(in the rows, 128 means zero)
The rows of M fall into several groups, and each row is roughly a mix of its group's hidden directions.
M, 112 rows:
[[113  96 133 107 134 127 120  95 106 111 131 144 103 153  66]
 [116 122  96 128 170 135 113 124 113 122 124 107 143 189  96]
 [105 158 128 124 161 182 117 164 129 146 114 139 135 159 105]
 [120 168 118 109 147 125 104 180 153 154  92 116 144 132 142]
 [139 114 152 125  93 110 110  71 122 145 147 113 146  90 145]
 [104 142 125 146 167 157 135 152 116 141  96 106 152 169  99]
 [168 107 168 123 103 118 109  87 105 128 125 111 144  97 150]
 [108 139  91 125 146 122 150 166 128 108 140 140 104 184 109]
 [133 130 147 117 107 132 139  82 140 140 163 138 122  64 118]
 [ 87 103  97 121 127 121 159 114 145 112 134 114 134 168  82]
 [147 149 136 129  96 103 101  97  99 146 175 121 116 103 152]
 [116 105 114 154 132 125 138 143 100 101 107 117 122 198 141]
 [104 146 111 130 140 118 116 171 144 138  92 113 129 180 159]
 [109  98 116 120 128  99 124 100 112 121 129 132  98 150  63]
 [113 156 120 115 142 124 106 177 154 155  86 111 129 155 150]
 [105 127 100 158 132 107 119 153 105 124 107  97 139 187 137]
 [147 111 157 128  98  97 127 108 141 111 157 142  98  92 168]
 [155 135 114 126 103  83  89 105 119 135 168 129 121 137 168]
 [158  98 159 133 122 125 130  84 116 103 166 157 124 100 106]
 [105 124 161 130 159 181 158 142 130 131 105 142 141  95 104]
 [123 158 135 132 145 140 115 178 142 147  77 115 129 154 159]
 [ 92 139  79 130 135 116 149 152 151 116 133 136 111 180 111]
 [149 158  83 142 112 103 123 143 147 135 131 100 162 102 164]
 [127 145 120 163 140 115 106 170 116 141  88  99 162 158 140]
 [147 166  82 138 114 118 126 159 153 141 128 103 163 116 161]
 [136 130 172 133  93 127 146 139 153 127 135 155  99  97 174]
 [145  99 168 120  99 106 132 102 136 103 153 149  93 109 157]
 [152 104 133 130 115 118 142  79 117  85 140 145 117 113  81]
 [121 146  77 131 141 136 129 135 122 131 100 101 169 164  92]
 [168 108 146 127 108 112  99  74 109 127 145 105 144 103 144]
 [154 129 112 147 117 110 144 129 147 117 127 106 157 135 200]
 [144 112 163 132 109 102 130 116 132 127 153 137 104  76 175]
 [115 162  86 137 159 155 116 149 128 138 108 109 167 160 115]
 [158 107 113 146 119 124 146  86 112 103 164 140 140  99  87]
 [129  89 158 110 122 109 128  97 103 111 135 124 106 124  69]
 [164 108 154 127 103 116  97  83 114 139 128 100 149  93 135]
 [ 99 139 115 126 165 153 152 185 139 123 116 152 116 153 104]
 [107 104 137 119 127 121 132 115 125 116 123 144  91 174  67]
 [105 168 112 126 134 125 117 170 151 160  91 104 138 144 157]
 [130 139  98 119 156 154 127 146 112 138 109  94 172 157  88]
 [ 95 138  93 134 161 148 155 167 150 114 114 141 118 162 103]
 [110 103 170 108 141 148 124 119 110 127 135 155  87 141  80]
 [146 122 118 142 112 138 159  78 118 111 163 139 122  84  98]
 [100 102 131 121 159 159 166 144 133 111 108 127 140 145  75]
 [161 104 162 122 103 115 112  76 102 125 141 109 145 101 144]
 [156 120 144 131  92  97 143 130 146 129 146 126 117  84 181]
 [114 125 117 153 146 129 127 164 106 112 112 124 129 195 159]
 [119 118 102 149 141 126 122 168 110 126  96 103 133 190 137]
 [148 120 133 136  91 107 123  61 115 116 143 103 134 109 152]
 [127 148  86 129 154 145 127 149 121 139 108  94 174 160 104]
 [158 101 169 121 106 108 134 112 133 110 156 133 110  99 174]
 [137 131 153 106 107 129 134  88 146 138 143 139 134  59 112]
 [115 138 135 125 151 140 114 180 127 132  96 127 119 180 164]
 [142 146 131 105 121 136 128 104 149 151 149 132 118  57 100]
 [151 131 170 135 110 140 123  86 105 132 134 123 137  72 155]
 [150 163 152 133 112 126  91 140 115 169 137 131 120  80 155]
 [110 135  83 126 162 149 119 130 117 131 112 119 150 182  95]
 [164 116 163 134 112 133 117  81 115 121 117 116 145  84 162]
 [168 160 133 139 104 109  93 117 108 138 144 126 111 105 178]
 [108 125  90 146 130 123 141 154 112 109  93 106 135 188 135]
 [ 90 108 130 125 152 160 179 130 132 104 114 129 135 141  83]
 [149 116 119 154 122 112 148  90 110  70 146 153 137 134  99]
 [109  98 135 107 141 135 115  95 104 118 134 154  96 147  73]
 [150 148 103 148 121 115 135 139 141 131 125 101 169 109 190]
 [127 163 121 134 148 128 100 178 144 162  88 104 137 141 141]
 [157 110 167 127 111 129 111  78 111 133 134 117 150  84 148]
 [ 96 159 100 115 125 127 127 162 156 163  93  98 135 138 153]
 [161 163 142 135 101 114  87 138 115 159 126 122 114  94 164]
 [145 133 168 111 120 132 116  99 145 150 153 143 122  65 118]
 [104 167  85 123 147 167 110 149 128 145 109 139 148 149  97]
 [118 133 100 125 154 131 152 173 124  99 129 146 106 184 117]
 [104 156  93 127 141 121 124 168 144 133  88 108 115 174 140]
 [145  96 119 117 122 114 140  88 121  86 163 154 114 126  88]
 [136 140 144 111 112 138 138  97 149 150 155 139 135  57 125]
 [ 92 136  93 133 130 119 129 155 134 135 102 102 112 186 149]
 [ 86 141 106 119 145 125 152 172 136 130 150 159 109 168 111]
 [104 155 111 131 125 137 128 163 150 177 106  98 147 127 166]
 [144 140 157 113 114 141 134 101 153 148 145 142 136  58 129]
 [147 115 161 122  90 112 112  78 106 142 143 104 141  92 133]
 [159 108 173 113 103 115 132 122 131 121 157 131 112  80 161]
 [135 124 144  95 114 124 122  96 156 153 163 140 123  69 114]
 [151 130 175 129 106 134 111  97 107 146 131 122 138  72 151]
 [126 140 133 151 153 115 101 174 110 118 101 126 150 180 150]
 [154 129 169 134 111 136 117  87 110 134 132 124 140  74 160]
 [146 115 159 113 104 131 130 121 137 125 153 163 102  90 180]
 [147 143  65 136 111 100 130 133 148 134 132 112 156 124 172]
 [115  88 149 103 150 145 124  98  97 120 131 151 104 150  85]
 [145 159  75 139  95 104 135 142 157 125 117 106 161 125 149]
 [107 112 143 124 170 173 163 156 132 113 102 143 137 131  96]
 [110 151 121 126 131 135 125 170 156 160  87 109 144 147 170]
 [105 130 100 147 134 135 139 162 101 118  95 103 132 184 145]
 [143 112 189 119 105 122 133 128 135 124 151 146  91  89 148]
 [ 92 148 100 120 124 116 123 159 152 152  89  98 124 163 150]
 [160 150 135 121 100  98  78 146 104 166 145 110 113 115 129]
 [118 145  79 135 135 117 127 135 123 133 104  94 160 152  76]
 [141 162 107 148 122 132 137 156 147 141 116 110 166 113 185]
 [151 152 129 148 112 117 140 152 148 135 128 105 155  97 190]
 [159 164 139 134  83 104 100 138 109 149 118 110 105 107 158]
 [146  97 137 133 116 125 140  80 104 100 167 145 120 104  93]
 [111 111 164 113 165 167 113 112  90 141 134 156 114 101 116]
 [149 170  97 136 110 126 127 163 155 140 128 108 162 106 165]
 [113 104 106 145 136 113 125 149 114 109 112 118 127 203 142]
 [139 140 165 112 123 141 124 104 139 149 164 148 126  64 134]
 [146 153 153 134 122 145 134 167 150 145 138 129 134  98 188]
 [112 121  85 148 131 123 139 155 116 118  94 100 132 187 131]
 [105 158 122 116 139 138 122 175 152 156  93 116 128 151 169]
 [ 94 144 101 122 147 127 145 183 142 130 131 151 108 171 110]
 [105 100 116 121 158 150 156 146 141 111 102 120 140 157  75]
 [146 109 135 137 115 118 138  76 126 111 182 151 123  96 107]
 [105 113 116 133 148 148 182 127 139  80 108 144 127 163 128]
 [152 108 158 114 115 125 123  88 139 136 162 146 133  72 108]
 [156 112 164 139 146 130 116 114  92  93 170 167 129 122 118]]

Here is one row of each group, with its name. Which group are the others in?
[113  93 117 104 138 121 112  90 103 119 138 149 100 145  75]	<21>
[118 133 107 148 148 128 124 172 107 112 101 119 138 189 146]	<58>
[ 97 139  91 128 144 130 153 173 147 118 115 135 112 174 102]	<73>

[126 102  98 149 133 117 129 144 110 107  99 107 120 194 115]	<58>
[105 152 103 125 137 106 103 168 148 154  93  97 131 161 136]	<58>
[ 96 174 132 120 130 132 121 165 141 159 102 112 147 123 172]	<58>
[173  90 145 149 133 135 129 102  99 103 159 147 137 112  96]	<58>
[101 130  95 132 148 126 116 120 121 120 114 123 128 181  70]	<21>
[146 134 158 104 118 123 121  92 153 136 147 148 122  66 107]	<58>
[131 120 183 134 102 118 139 128 141 126 140 153  89  90 161]	<21>
[109 151 142 119 142 152 116 175 138 162 103 118 119 146 177]	<58>
[ 99 115 128 135 145 157 189 118 139  84 107 143 130 143 129]	<73>
[147 112 160 155 133  98  98  97 102 115 176 143 133 117 109]	<58>
[167  88 120 148 121 127 143  87 120 101 145 137 123 119  81]	<58>
